In the data rows, zero lies at 4.5, halfway between 4 and 5.
Here are some points:
[3 5 5 4 7 4 3 5 5 4 4 3 5 5 6 3 3 3 5 4 3 2 7 5]
[3 4 7 5 4 4 7 5 4 4 4 2 6 6 6 4 4 3 4 4 5 1 4 4]
[4 6 1 2 2 4 3 5 5 7 5 9 3 6 2 8 6 7 6 4 4 9 5 4]
[4 4 3 5 2 4 3 3 5 5 6 9 3 6 3 7 6 6 4 4 5 8 5 5]
[4 4 4 4 6 5 2 5 5 4 5 4 5 5 5 3 5 4 5 4 3 4 7 6]
[4 4 7 5 5 5 9 5 3 5 5 1 6 3 7 4 3 3 5 7 6 1 2 5]
[4 4 6 5 5 4 5 5 5 4 4 3 5 5 5 4 4 3 4 4 5 3 5 5]
[1 7 3 0 2 3 6 6 6 6 2 7 7 7 5 7 6 4 8 3 4 2 6 5]
[4 4 7 5 4 5 6 4 5 4 4 3 6 5 6 4 5 3 4 4 6 1 5 4]
[4 4 4 5 5 4 2 4 5 4 5 6 4 5 3 5 5 5 3 3 4 6 7 4]
[4 7 3 1 6 5 3 7 6 6 3 6 7 5 6 5 3 4 9 6 2 2 6 6]
[3 6 2 1 1 4 7 6 4 6 4 9 5 5 4 9 5 6 7 5 4 7 4 3]
[0 6 8 2 4 4 8 6 6 4 3 2 9 7 8 4 4 1 5 4 5 0 6 4]
[0 5 5 2 0 4 8 5 5 6 3 6 7 8 6 7 6 4 4 3 7 3 4 3]
[4 5 7 4 6 5 7 5 5 4 2 1 7 5 7 3 5 2 5 5 4 0 4 5]
[4 5 5 4 7 5 1 5 6 4 5 4 6 6 5 3 4 4 7 4 2 3 8 6]
[8 5 1 4 7 5 1 5 4 6 5 6 2 2 2 4 4 7 8 6 2 9 4 6]
[5 4 6 6 5 4 5 3 4 4 5 4 4 4 4 3 5 4 3 5 6 5 4 4]
[8 4 1 6 7 5 0 3 4 4 6 9 0 4 0 5 5 8 5 4 3 9 6 5]
[6 4 5 5 7 5 3 5 5 4 4 3 4 3 5 4 4 5 6 4 3 4 6 5]
[3 5 3 3 5 4 2 5 6 5 4 6 5 6 4 6 4 4 6 3 3 5 7 4]
[2 4 6 4 6 4 2 4 6 4 4 4 6 6 5 3 5 3 4 2 3 3 8 6]
[6 3 5 8 3 4 6 2 4 3 6 5 3 5 3 5 6 5 0 4 7 7 3 3]
[5 4 4 5 3 5 7 4 4 5 5 5 4 4 5 5 5 5 4 6 6 5 2 4]
[5 5 5 4 5 5 6 5 4 5 4 4 5 4 6 4 4 4 5 5 4 3 4 4]
[2 7 4 1 4 4 4 6 6 6 3 6 7 6 6 6 5 3 8 3 3 3 7 6]
[5 5 2 3 2 4 6 5 4 6 4 7 4 4 3 7 5 7 5 5 6 7 3 4]
[2 6 4 2 5 4 3 6 6 5 4 6 6 6 5 6 5 4 7 3 3 4 7 5]
[5 4 4 7 3 4 5 2 3 4 6 6 2 4 3 5 5 6 1 5 7 7 3 3]
[6 4 5 6 7 5 2 4 4 4 6 4 3 3 4 3 3 4 3 5 4 6 4 5]
[7 4 6 6 6 5 7 5 3 5 4 2 3 2 6 3 4 4 5 7 5 3 2 5]
[2 6 5 4 5 4 4 5 6 4 5 4 7 6 5 4 4 3 5 3 4 3 7 4]
[5 6 4 2 4 6 8 6 4 6 4 4 7 3 7 5 4 5 7 7 5 1 2 4]
[4 7 2 0 6 5 2 7 7 6 3 6 8 6 6 5 2 4 9 6 0 2 7 7]
[5 4 5 6 5 4 4 4 4 3 5 4 4 4 5 3 4 4 4 5 5 4 4 5]
[9 3 0 7 8 5 0 3 4 4 8 8 0 2 0 5 3 8 4 5 2 9 6 5]
[5 5 4 4 5 5 4 5 4 5 4 5 4 4 4 5 4 5 5 5 4 5 4 5]
[2 4 5 5 2 4 3 4 6 3 4 6 5 7 3 6 6 4 2 1 5 6 7 4]
[7 3 4 6 8 5 1 4 4 4 5 3 2 3 3 3 5 4 4 5 3 6 6 6]
[2 7 4 2 3 4 6 6 5 6 3 6 7 6 5 6 5 4 7 4 4 3 5 5]
[4 4 4 5 3 4 4 3 5 4 5 6 4 6 3 6 6 5 3 3 6 7 5 4]
[1 5 4 3 1 4 5 5 6 4 4 7 6 7 4 7 6 4 4 1 5 5 7 4]
[6 6 1 2 3 6 7 7 3 8 4 7 4 1 4 7 3 8 9 9 4 6 1 5]
[1 5 4 3 5 3 0 4 7 3 5 7 6 7 3 5 5 3 4 1 4 6 9 5]
[2 5 5 3 1 4 9 5 4 5 4 6 6 6 5 7 5 5 4 4 6 4 3 3]
[5 4 5 5 2 4 7 3 3 5 5 6 4 4 5 6 5 5 3 6 6 5 2 3]
[6 5 4 3 6 5 5 6 4 6 4 3 5 3 6 4 3 5 8 7 3 3 5 4]
[3 4 7 5 5 4 6 5 4 4 5 1 6 5 6 3 4 3 2 4 6 1 4 4]
[3 5 3 4 3 4 4 5 5 5 5 7 4 5 3 7 5 5 4 4 4 7 5 4]
[3 6 6 1 5 5 7 6 5 6 2 2 8 5 8 3 4 3 8 6 3 0 4 6]
[3 5 2 3 0 4 7 5 5 5 4 8 5 6 3 8 6 6 5 3 6 7 4 4]
[1 5 5 3 2 3 4 5 6 4 4 7 6 8 4 7 7 4 4 1 6 5 7 4]
[5 7 3 1 3 5 9 7 3 8 3 5 7 3 7 6 3 6 9 9 5 1 1 5]
[7 3 7 8 5 5 8 4 2 3 4 0 4 2 7 2 4 4 2 7 7 2 0 4]
[4 5 3 4 2 4 4 3 5 5 6 9 4 5 3 7 6 6 4 4 5 8 4 4]
[3 5 5 5 4 4 3 4 6 4 5 5 5 6 4 5 5 4 4 3 4 5 6 5]
[6 7 4 1 8 7 9 9 2 7 1 0 7 1 9 3 0 5 9 9 2 0 2 5]
[6 4 7 5 9 5 3 6 5 3 4 0 5 3 7 0 3 3 6 5 2 1 6 6]
[7 3 5 7 4 5 5 3 3 4 5 4 2 3 4 4 4 5 1 6 6 6 2 4]
[4 4 4 4 5 5 2 5 6 4 4 5 4 6 4 5 5 4 5 2 4 5 7 5]
[5 5 4 5 3 4 6 4 4 5 5 6 4 4 4 6 5 6 4 5 5 6 3 4]
[6 5 2 4 4 5 4 5 4 6 4 7 3 3 4 6 5 6 8 6 3 7 3 5]
[6 4 5 5 5 5 4 4 4 4 5 4 4 4 4 4 5 5 4 5 4 5 4 5]
[2 3 7 5 2 3 5 3 5 3 5 5 5 7 4 5 6 4 0 1 7 5 6 3]
[7 4 3 5 7 5 2 4 4 5 5 5 2 3 3 4 4 6 5 6 3 7 4 5]
[6 4 4 5 6 5 5 5 4 5 5 3 4 3 5 4 3 5 5 6 4 5 3 4]
[7 3 4 7 4 6 5 4 2 5 6 5 2 2 3 5 4 6 4 6 5 8 2 3]
[5 5 3 5 2 4 6 4 4 5 5 8 3 4 3 7 5 7 3 5 6 8 3 3]
[6 3 5 8 5 5 3 3 4 3 5 3 2 4 3 3 6 5 1 4 5 7 3 4]
[6 4 5 5 6 5 5 5 4 5 4 3 5 3 5 3 4 4 5 6 4 3 3 5]
[9 4 0 4 6 6 1 5 4 6 5 8 1 1 2 6 4 7 7 7 2 9 4 6]
[8 3 3 7 6 5 3 3 4 4 7 5 1 2 2 3 4 6 2 5 4 9 3 4]
[8 2 7 9 9 5 0 4 4 2 6 0 2 2 5 0 3 3 2 5 4 3 5 6]
[5 4 2 4 0 4 5 3 4 6 6 9 2 6 2 8 7 7 3 4 6 9 3 2]
[4 4 5 5 2 3 4 3 5 4 5 7 4 6 3 6 6 4 2 4 6 7 5 4]
[9 2 5 7 7 5 3 3 3 3 6 2 2 1 4 2 4 6 4 6 4 6 2 5]
[1 5 6 4 1 3 8 3 5 4 4 4 8 7 6 5 6 3 3 2 7 1 5 4]
[8 4 5 7 5 6 8 5 2 5 5 1 4 0 6 3 2 5 5 9 5 3 0 4]
[1 5 3 2 5 4 3 6 6 5 4 6 6 6 5 6 4 4 6 2 3 4 8 5]
[6 4 5 7 5 5 6 4 3 4 6 3 4 4 5 3 3 4 4 6 5 4 3 5]
[0 6 7 2 3 4 7 6 5 4 3 3 9 8 7 5 5 1 4 2 5 0 7 3]
[2 6 4 2 3 4 6 6 5 6 3 6 6 5 6 6 4 5 8 5 4 3 5 5]
[3 3 8 5 5 4 4 4 6 2 4 2 6 7 6 2 5 1 1 1 5 1 7 5]
[7 4 3 5 5 5 3 4 4 5 5 5 2 3 3 5 4 6 4 6 4 7 4 4]
[6 5 4 5 4 5 6 5 3 5 5 4 5 3 5 5 4 5 6 6 5 4 2 4]
[5 4 6 6 6 5 4 5 4 4 5 2 4 4 5 3 3 4 3 5 4 4 5 4]
[5 5 4 4 3 5 7 5 4 5 4 4 4 3 5 5 4 5 6 6 5 4 2 4]
[5 3 7 7 5 4 5 3 5 3 5 3 5 4 5 3 5 3 2 4 6 4 4 4]
[3 5 4 3 5 4 2 5 5 5 4 5 5 6 5 5 4 4 6 4 3 4 6 5]
[2 5 4 3 5 4 2 5 6 4 4 5 5 7 4 5 5 4 5 2 3 5 7 5]
[7 2 4 8 5 4 2 2 4 4 6 5 1 4 1 5 5 7 0 4 6 9 4 4]
[3 5 5 3 5 5 5 5 5 5 4 4 6 5 5 4 4 4 6 5 4 3 5 5]
[4 2 8 8 0 5 9 2 1 4 5 2 4 4 5 5 6 4 0 4 9 3 0 2]
[6 3 2 6 1 4 4 3 3 5 6 9 1 4 1 8 6 8 1 4 6 9 3 3]
[6 3 6 7 5 5 5 3 4 2 6 3 4 3 5 3 5 4 2 5 6 4 3 4]
[4 6 4 2 5 5 8 6 4 6 3 4 6 3 7 5 3 5 9 7 4 1 3 5]
[8 1 7 9 5 5 5 2 3 2 6 2 2 2 4 2 5 4 0 5 6 6 2 4]
[7 3 4 6 7 5 2 4 5 3 5 3 2 3 4 3 4 5 4 5 4 6 4 5]
[2 6 5 3 2 4 9 5 4 6 3 4 7 5 7 6 5 3 6 5 6 2 3 4]
[0 9 1 0 7 3 0 7 9 6 4 9 7 9 3 7 4 4 9 1 0 7 9 8]
[2 5 5 4 2 3 5 4 5 5 4 7 6 7 4 6 6 4 3 2 6 4 5 4]
[7 5 5 5 3 5 9 4 1 6 4 3 4 2 6 5 4 6 6 9 6 2 0 4]
[5 6 3 3 3 5 7 6 4 6 3 5 6 4 6 6 4 5 8 7 4 3 3 5]
[1 6 8 2 3 4 8 6 5 5 2 2 8 6 7 5 5 1 6 3 5 0 5 4]
[6 5 4 5 5 5 5 5 4 5 5 3 4 3 5 4 3 5 5 6 4 5 3 4]
[6 5 3 3 8 5 2 6 5 5 4 3 5 4 5 4 3 5 8 6 2 3 6 6]
[6 5 3 4 5 5 4 5 4 5 4 5 4 3 4 4 4 6 7 6 4 5 4 5]
[3 5 3 3 6 4 1 5 6 5 5 5 4 6 4 4 4 4 6 3 3 5 8 5]
[3 5 3 3 0 3 8 4 4 6 5 9 5 5 3 8 6 7 5 4 7 6 3 3]
[6 3 5 7 3 4 6 3 4 4 5 5 3 4 4 5 6 5 1 4 6 6 3 3]
[5 3 4 6 7 4 0 3 6 3 6 5 3 4 2 4 5 4 3 3 3 7 8 5]
[3 5 5 3 2 4 8 5 4 5 4 5 5 5 5 5 5 4 4 4 6 4 4 4]
[5 5 4 5 1 4 8 3 3 5 6 7 4 4 4 7 5 6 3 6 7 6 2 3]
[6 3 5 7 6 4 3 3 4 3 6 4 3 4 3 3 5 5 1 4 6 6 5 4]
[7 6 3 3 4 6 8 6 3 7 4 5 4 1 5 5 4 6 9 9 4 3 1 5]
[3 4 6 5 8 4 0 6 6 3 4 2 5 6 5 2 4 3 4 2 2 3 8 6]
[7 4 4 6 0 5 9 3 1 6 4 7 3 2 4 7 5 7 4 7 8 6 0 2]
[2 5 6 4 2 4 8 4 4 5 4 6 6 6 6 6 6 4 3 4 7 2 3 4]
[9 4 2 6 5 5 5 5 2 6 6 6 1 0 3 5 4 7 6 8 4 9 0 5]
[7 3 5 6 8 5 3 4 4 4 5 2 3 3 4 2 3 4 5 6 3 5 5 5]
[9 3 0 6 5 7 5 5 1 7 5 4 0 0 4 5 2 9 9 9 4 7 0 4]
[7 5 4 5 6 6 5 5 4 6 5 5 4 3 5 4 4 5 7 7 4 4 3 5]
[3 4 6 5 3 4 4 5 6 3 4 4 5 6 4 5 6 4 3 3 6 3 5 4]
[9 3 2 7 9 6 0 4 4 5 6 5 0 1 1 3 3 7 5 7 2 9 4 5]
Here are 16 more points, each followed by its number:
[7 4 2 5 6 5 2 4 4 5 5 5 2 2 2 5 5 7 5 5 4 8 4 5] 0
[6 3 5 6 6 5 4 4 4 4 4 4 3 4 4 4 4 5 4 5 4 5 4 5] 1
[5 5 4 5 2 4 9 5 3 6 3 4 5 3 5 5 5 5 6 7 7 4 1 4] 2
[3 5 5 3 6 4 3 6 5 4 4 3 6 5 5 3 4 3 6 4 3 2 7 6] 3
[6 4 4 5 7 5 2 5 4 4 4 2 5 4 6 3 3 4 6 6 3 3 6 5] 4
[4 5 5 4 3 5 7 5 4 5 4 4 6 5 6 5 5 4 5 5 5 2 3 4] 5
[2 4 7 5 3 4 6 4 5 3 4 3 6 7 5 4 6 3 2 2 6 2 6 4] 6
[4 2 7 7 2 4 5 2 4 2 5 5 4 6 3 4 6 3 0 3 7 6 4 3] 7
[6 5 4 4 3 6 8 5 2 6 4 4 4 2 6 6 5 5 6 7 5 3 0 4] 8
[8 3 6 7 8 6 4 5 3 3 4 0 3 1 6 0 3 4 6 7 3 1 3 5] 9
[3 5 4 3 5 4 0 5 7 4 4 7 5 7 4 5 4 3 5 2 2 6 9 5] 10
[3 6 5 4 2 4 9 4 4 5 3 5 7 4 7 5 5 4 7 6 6 2 3 4] 11
[4 7 0 2 0 4 5 5 5 7 4 9 4 5 2 9 6 8 9 6 4 8 4 4] 12
[8 3 4 7 4 5 5 3 4 5 6 5 1 2 3 5 5 6 3 7 5 7 2 3] 13
[3 5 7 4 2 4 9 4 4 5 3 3 8 4 8 4 5 3 5 6 6 1 1 5] 14
[5 2 7 8 4 4 7 3 3 3 6 3 3 4 5 4 5 4 0 4 7 4 2 3] 15
Which of these numbered points is nearest to each point below by angle, seen from the average point of the first points? Its number follows each.
[5 8 0 0 3 5 4 6 5 8 4 9 5 4 3 9 4 8 9 7 3 7 4 6] > 12
[8 6 1 3 4 6 7 6 2 7 4 6 4 0 6 6 3 7 9 9 4 4 0 5] > 8
[0 6 7 2 0 3 9 6 5 5 2 3 9 7 9 6 6 1 5 3 7 0 4 3] > 5
[4 2 6 7 4 3 2 2 5 3 6 5 3 6 2 4 5 4 0 1 6 7 6 3] > 7
[4 5 6 5 3 5 7 4 4 4 4 3 5 5 5 5 5 4 4 5 6 3 3 5] > 14
[6 3 5 6 7 4 3 4 5 3 5 3 3 4 4 3 6 4 2 3 4 5 5 5] > 1
[2 5 8 5 3 4 9 4 4 4 4 2 7 6 8 4 5 3 2 5 7 0 2 3] > 14
[3 5 4 3 5 3 1 4 7 4 4 7 5 7 3 5 5 4 5 2 4 6 8 6] > 10
[4 5 7 4 5 4 7 4 4 4 4 2 6 5 7 3 5 3 5 6 4 0 4 5] > 14
[5 5 5 4 2 4 9 5 3 5 3 4 5 3 6 5 5 5 6 7 6 3 1 4] > 2
[2 6 5 3 3 3 7 4 4 5 4 5 8 6 6 5 5 4 5 5 6 3 5 4] > 11
[5 3 7 7 4 4 7 2 3 3 5 2 4 4 6 3 4 3 0 5 7 3 2 4] > 15
[2 6 6 2 9 5 1 7 7 3 3 1 7 6 7 1 3 2 7 3 1 0 9 7] > 3
[8 4 2 5 6 5 2 5 3 6 5 5 1 2 3 5 5 7 7 6 3 8 4 5] > 0
[4 5 1 3 1 4 3 4 5 6 5 9 4 6 1 8 6 7 6 4 4 9 5 4] > 12
[6 4 6 6 6 5 5 5 3 4 4 1 4 2 6 2 3 4 4 6 5 2 3 4] > 9
[7 3 5 6 7 5 2 4 4 3 5 3 2 3 4 3 4 4 4 5 4 5 5 5] > 1
[8 4 3 7 5 6 5 4 2 4 5 4 1 1 4 5 3 7 3 7 6 8 1 3] > 13
[6 4 4 4 7 5 2 5 5 4 5 3 4 4 5 3 4 5 6 5 2 4 6 6] > 4
[6 5 5 5 8 6 3 5 5 5 3 2 5 4 5 2 4 3 6 6 2 2 6 6] > 4
[1 6 8 3 4 4 7 6 5 5 3 2 9 7 7 4 4 2 6 5 5 0 5 4] > 5
[2 5 5 3 1 3 8 4 4 5 4 7 6 7 4 6 6 4 5 4 6 5 4 4] > 11
[7 5 5 5 5 6 9 5 2 5 4 1 5 1 7 3 3 5 7 9 5 1 0 5] > 8
[7 5 3 4 6 5 2 5 4 5 5 6 3 3 3 4 4 6 6 5 2 7 5 5] > 0
[7 4 3 5 5 5 7 5 3 5 4 3 5 2 5 5 4 5 6 8 4 4 2 4] > 8
[7 4 5 6 9 5 0 5 5 3 4 1 3 3 4 1 3 3 4 4 2 4 7 6] > 4
[1 6 7 3 4 4 8 5 6 5 3 2 9 7 8 4 4 1 5 4 5 0 6 4] > 5
[6 2 9 8 5 4 6 3 3 2 5 0 5 4 7 1 5 3 0 5 7 2 3 4] > 15
[1 3 7 5 3 4 5 4 5 3 4 3 6 8 5 5 6 3 1 1 6 3 6 4] > 6
[2 5 6 2 9 4 0 7 7 4 3 1 7 6 6 1 4 2 8 2 1 1 9 7] > 3
[6 3 6 8 5 5 5 3 4 2 6 3 3 3 4 3 4 3 2 5 6 4 3 4] > 15
[8 2 7 8 8 6 4 5 3 3 4 0 3 1 6 0 3 3 4 7 4 1 3 5] > 9
[5 4 6 5 9 5 2 5 5 4 4 0 5 4 6 0 2 3 6 5 2 1 6 6] > 4
[4 4 5 6 4 4 3 3 4 4 5 6 4 5 3 5 5 4 2 3 6 7 5 4] > 7
[4 4 6 5 3 4 5 5 5 4 4 3 5 6 5 4 5 4 4 3 6 3 5 4] > 6
[7 4 2 6 6 5 0 4 5 4 6 7 1 3 1 5 5 6 4 5 3 9 6 5] > 0
[2 7 4 1 3 4 6 6 5 6 3 6 7 6 6 7 5 4 8 5 4 3 5 5] > 11
[4 3 6 6 5 4 6 4 3 4 5 3 4 5 5 4 3 4 1 4 6 4 4 4] > 15
[8 2 3 8 5 6 4 3 2 5 7 4 1 1 3 5 3 7 3 7 6 9 1 3] > 13
[9 2 4 8 7 5 2 3 4 3 6 2 1 2 3 2 4 5 2 5 4 7 3 5] > 1
[5 5 4 4 5 5 4 5 4 5 4 4 5 4 5 4 4 5 6 6 4 4 4 5] > 4
[2 6 5 4 1 3 8 5 4 5 4 6 7 5 5 6 5 4 4 4 7 4 3 3] > 11
[3 3 8 6 5 4 8 3 4 3 5 0 6 5 7 2 4 2 2 5 6 0 3 4] > 14
[2 4 4 3 7 4 0 4 8 3 5 7 6 8 3 5 4 3 5 0 1 6 9 6] > 10
[5 4 6 6 5 5 5 3 4 3 6 3 4 4 4 4 4 4 3 5 6 4 3 4] > 15
[4 5 3 3 5 4 2 5 6 5 4 6 5 6 3 5 5 5 6 4 3 6 7 5] > 10
[4 4 4 5 3 4 4 3 5 4 5 6 4 5 3 6 6 5 2 3 5 7 5 4] > 7
[3 4 3 4 6 4 0 4 6 3 6 7 4 7 2 5 5 5 2 1 3 8 8 5] > 10
[2 5 6 3 3 4 8 6 4 5 3 2 8 6 7 5 5 2 6 3 5 0 5 5] > 5
[6 3 4 6 6 5 2 4 4 3 5 4 2 3 3 3 5 4 4 5 4 6 5 5] > 1
[1 5 7 3 1 4 9 5 5 5 3 4 8 7 7 5 5 2 5 3 6 0 4 4] > 5
[8 3 3 7 4 5 4 4 3 4 6 4 1 2 3 5 4 7 3 6 5 8 1 4] > 13
[3 6 5 2 8 4 2 6 6 5 4 4 7 5 6 3 3 3 8 4 1 2 7 6] > 3
Here are 16 other points, each followed by its number:
[7 4 1 5 8 5 0 5 6 4 6 7 1 4 2 5 4 6 7 3 1 9 8 5] 0
[4 4 6 5 5 4 3 4 5 3 5 4 5 5 5 3 5 3 3 3 5 4 6 5] 1
[0 5 7 3 6 3 3 5 7 3 4 3 7 8 6 3 5 1 5 2 3 0 9 5] 2
[8 3 7 8 5 5 9 3 1 4 5 0 4 1 6 1 4 4 3 7 7 2 0 4] 3
[4 5 4 3 3 4 7 5 4 6 5 5 5 4 6 6 4 5 6 5 5 4 4 3] 4
[6 4 5 5 6 5 4 5 5 5 5 3 4 4 5 4 4 5 5 5 4 4 4 5] 5
[5 4 4 5 3 4 6 3 4 5 5 6 4 4 4 5 4 6 3 5 6 6 3 4] 6
[6 4 5 6 5 4 4 3 4 3 5 4 3 3 4 4 4 5 3 4 5 5 4 5] 7
[2 4 5 5 5 3 0 3 6 3 5 6 5 8 3 4 5 3 0 1 4 7 8 5] 8
[2 4 6 5 4 4 1 5 6 3 4 4 4 7 4 4 5 3 2 0 5 3 8 4] 9
[1 6 3 2 1 4 5 6 6 6 4 9 7 8 4 8 7 5 6 2 5 6 6 4] 10
[3 4 5 4 5 4 5 5 5 4 4 3 5 6 5 4 4 4 3 3 5 4 6 5] 11
[4 5 4 4 5 5 4 5 5 5 5 4 5 4 5 4 4 5 6 5 4 4 5 5] 12
[4 6 5 2 4 6 8 6 4 6 3 3 7 4 6 5 4 4 9 6 4 0 3 5] 13
[8 2 7 9 9 6 0 3 4 2 6 0 2 2 5 0 3 2 2 5 3 3 6 6] 14
[3 5 5 3 4 5 6 6 5 5 3 5 6 5 6 5 5 4 7 4 4 2 4 5] 15
The same question for these:
[4 6 3 3 3 4 7 5 3 6 5 5 5 4 5 6 4 6 5 5 5 4 3 4] > 4
[6 2 8 9 9 5 1 4 4 2 6 0 3 3 5 0 2 2 0 3 4 2 6 5] > 14
[4 4 5 5 5 4 5 5 5 5 4 4 5 5 5 4 4 4 4 4 5 4 4 5] > 11
[7 3 5 6 9 5 1 4 5 3 6 2 3 3 4 1 3 4 4 5 3 5 6 6] > 14
[6 4 5 6 8 5 0 4 6 3 5 3 4 4 4 2 4 3 4 4 2 5 7 6] > 14
[6 4 6 7 5 5 6 4 3 3 5 1 4 3 6 2 4 4 3 6 6 2 2 4] > 3
[6 5 3 5 5 4 2 4 5 5 5 6 3 4 3 6 5 6 6 5 4 7 5 5] > 0
[6 4 2 6 2 4 4 3 4 5 6 9 1 4 1 7 6 8 2 5 6 9 2 3] > 6
[2 7 3 0 5 5 5 7 5 7 3 5 8 6 6 5 4 4 9 5 2 2 7 6] > 15
[5 4 4 5 2 4 7 4 3 5 5 6 4 4 4 6 5 6 3 6 6 6 3 3] > 6
[5 6 3 1 7 5 2 7 6 6 4 5 6 3 6 4 2 5 9 6 1 2 7 6] > 12
[6 4 2 5 2 4 4 3 4 5 6 9 2 4 2 7 6 7 2 4 6 9 3 3] > 6
[7 3 6 7 6 5 7 4 3 4 5 1 4 2 6 2 4 4 4 6 5 2 2 4] > 3
[7 3 5 7 9 5 0 5 5 2 5 0 3 2 4 0 3 4 5 4 2 4 7 6] > 14
[5 6 3 2 7 5 3 6 5 5 4 5 6 4 5 4 3 4 9 6 2 3 6 6] > 12
[7 4 5 6 5 5 6 4 3 4 5 3 3 3 5 4 5 5 4 6 6 4 2 4] > 3
[2 5 6 5 6 4 1 5 7 3 5 4 6 7 4 3 5 3 3 1 4 4 9 5] > 9
[0 6 7 3 0 4 9 5 5 4 3 4 9 8 7 6 6 2 4 3 7 0 5 3] > 15
[1 5 6 3 6 4 3 5 7 4 4 4 7 7 6 3 4 2 5 2 3 1 8 5] > 2
[1 7 4 1 4 4 4 6 6 5 2 5 8 7 6 5 5 3 7 3 3 2 6 6] > 15
[6 4 2 5 1 4 4 2 4 5 6 9 1 4 2 8 6 8 2 4 6 9 3 3] > 6
[4 7 2 1 9 5 0 7 6 6 4 5 6 5 5 4 2 4 9 5 0 5 9 8] > 12
[6 3 3 6 2 4 4 3 3 5 6 8 1 4 2 7 6 7 2 4 6 9 2 3] > 6
[7 4 5 5 7 5 4 5 4 5 5 2 4 3 5 2 4 4 6 6 4 3 4 5] > 5
[1 5 6 3 6 4 3 6 6 4 4 4 7 7 6 3 5 2 5 2 3 2 8 6] > 2
[7 3 6 7 6 6 4 4 4 3 5 2 3 3 5 3 4 4 3 5 4 4 4 4] > 14
[5 5 5 4 4 5 6 5 4 5 4 4 5 4 5 4 4 4 7 6 4 3 3 5] > 13
[2 3 6 5 5 3 3 4 5 3 5 4 5 7 4 4 5 3 1 1 5 4 7 4] > 9
[6 3 4 7 2 4 6 2 3 4 6 6 2 4 3 5 6 6 0 5 7 8 2 3] > 6
[6 5 3 5 6 4 1 4 5 5 6 7 3 4 2 5 4 5 5 4 3 8 7 5] > 0
[4 3 5 6 1 3 6 4 4 4 6 6 3 6 3 7 7 6 1 3 8 7 3 3] > 6
[8 2 5 8 5 5 3 3 4 3 6 4 1 3 3 4 5 6 1 5 5 8 3 4] > 7
[8 4 5 6 8 5 3 5 4 4 5 2 3 2 5 2 3 5 6 7 4 4 3 5] > 5
[8 1 4 9 5 4 2 2 3 3 7 5 0 3 0 5 5 7 0 3 6 9 4 4] > 7
[8 3 2 6 8 6 0 4 6 4 5 5 0 3 2 3 4 6 6 4 2 9 7 6] > 0
[7 4 0 4 7 5 0 5 6 3 5 8 2 4 0 5 4 6 7 3 1 9 9 6] > 0
[5 5 3 4 3 5 7 5 4 7 5 6 5 4 5 6 4 6 7 6 5 5 3 4] > 4
[8 4 5 6 6 6 7 4 2 5 4 2 4 1 5 4 3 6 5 8 5 3 0 4] > 3
[8 4 5 6 6 6 7 4 3 5 5 2 3 1 6 3 3 5 5 8 5 3 1 4] > 3
[4 6 4 2 5 5 5 6 4 6 3 6 6 5 5 5 4 5 7 5 4 3 5 5] > 15
[5 5 5 3 8 6 3 6 5 5 4 2 6 4 7 3 3 4 8 6 2 2 6 6] > 12
[4 4 6 5 5 4 6 5 4 4 4 2 6 5 6 3 4 3 3 4 5 2 4 4] > 11
[2 6 7 3 4 4 7 6 6 5 3 2 9 6 7 4 4 2 6 4 5 0 5 4] > 15
[4 4 4 5 4 4 4 4 5 4 5 6 4 5 4 5 5 4 3 4 5 6 5 4] > 8
[5 5 3 4 5 4 1 4 5 5 5 7 3 5 3 5 5 6 5 4 4 7 6 5] > 0
[8 4 6 6 8 6 4 5 3 4 4 0 3 2 6 1 3 4 6 7 4 2 4 6] > 5
[7 3 5 7 6 5 4 3 3 3 6 4 1 2 3 4 3 6 1 6 5 8 3 4] > 7
[5 4 2 5 2 4 4 3 4 4 5 8 3 5 2 6 6 6 3 4 5 9 3 4] > 6
[3 5 4 4 4 4 3 4 5 4 5 6 4 5 4 5 5 5 4 4 5 6 6 5] > 8
[2 3 6 5 4 4 4 4 5 2 4 3 5 6 4 4 5 2 1 0 6 3 7 4] > 9
[4 4 5 5 3 4 5 3 4 4 5 5 3 5 4 5 5 5 3 4 6 6 4 3] > 6
[6 6 4 4 6 6 8 6 3 6 3 2 6 2 7 3 2 4 9 8 4 0 2 5] > 13
[4 6 3 2 6 5 3 7 6 5 4 5 6 4 6 5 3 4 9 5 2 2 6 6] > 12
